(in the rows, 128 means zero)
Named moves, each a turn or a mirror, and the order they were made in; the first pair answered
move J_969:
[135 134 149 137 125  96 152 110 110] => [127 134 143 137 112 100 158 119 110]
[ 99 128 104 152 134 145 158 124 146] => [114 132 111 142 158 129 153 111 152]
[112 115  99 158 112  87 180 149  88] => [146 140 106 143 166  64 171 123 103]
move J_324:
[109  96 132 144  83 126 146 153 120] => [ 94 169 108 116 115 163 122 140 124]
[ 99 191 116 150 143 132 127 101  84] => [135 132 193 125 128 112 130  78  95]
[135 161 114 128 176 102 129 111 122] => [148 117 145 130 152  85 136 104 127]
move J_411:
[140 110 134 111 131 128 117 123 122] => [140 120 123 116 138 130 109 135 127]
[136 117 135 151 135  95 144 118 106] => [137 112 168 114 125 131 126  99 121]
[126 149 146 125 143 113 140 116 119] => [134 150 152 116 143 130 127 116 132]
[150 134 115 125 153 114 121 146 146] => [144 118 138 138 143  93 135 123 123]
Then:
(2 to 4 moves a pair)
[140 195  76 140 178 139 114 142 136] => [175  87 111 169 151  87 129 164 162] | J_324, J_411, J_324
[140 100 101 128 101 152 115 166 149] => [105 167  87 133 117 151 132 135 111] | J_411, J_411, J_324
[173 100 121 126 147 111 140 150 156] => [175 102 136 109 145 128 129 144 160] | J_411, J_411, J_411
[108  76 183 152 104  97 155 117  97] => [ 67 165 142 113 115 188 122 121  93] | J_324, J_411, J_411
[119 153  99 142 128 138 146 129  97] => [159 120 140 132 134  97 144 104 112] | J_324, J_324, J_969
[137 203  39 160 148 156 100 142 114] => [108 157 127 104  70 217 101  93  96] | J_411, J_324, J_969, J_411
[126 102 133 130 109 149 123 146 133] => [119 151 111 144 134 126 135 128 108] | J_411, J_411, J_324, J_411
[142 175 119 123 149 122 140 109 131] => [169 134 123 126 145 126 131 143 161] | J_324, J_411, J_411
[115 156 112 125 146 146 116 117 135] => [103 122 104 148 108 140 130 142 125] | J_324, J_969, J_324
[114 175 123 106 139 169 121 102 103] => [118 118 123 163 114  95 165 111  83] | J_411, J_411, J_324, J_324
[156 127 110 136 163  78 143 134 142] => [111  86 116 143  95 117 154 157 121] | J_324, J_324, J_969
[ 94 143 163 117  99 141 143  78  72] => [123 111 169 139 110  86 154  80  82] | J_324, J_324, J_969, J_324
[120 188 142 111 162 152 126  85 129] => [140 129 172 138 148  83 155  81 121] | J_411, J_411, J_324
[ 84 121 126 112 111 100 147 161 116] => [ 96 145 115  87 127 133 121 173 143] | J_411, J_324, J_324, J_411
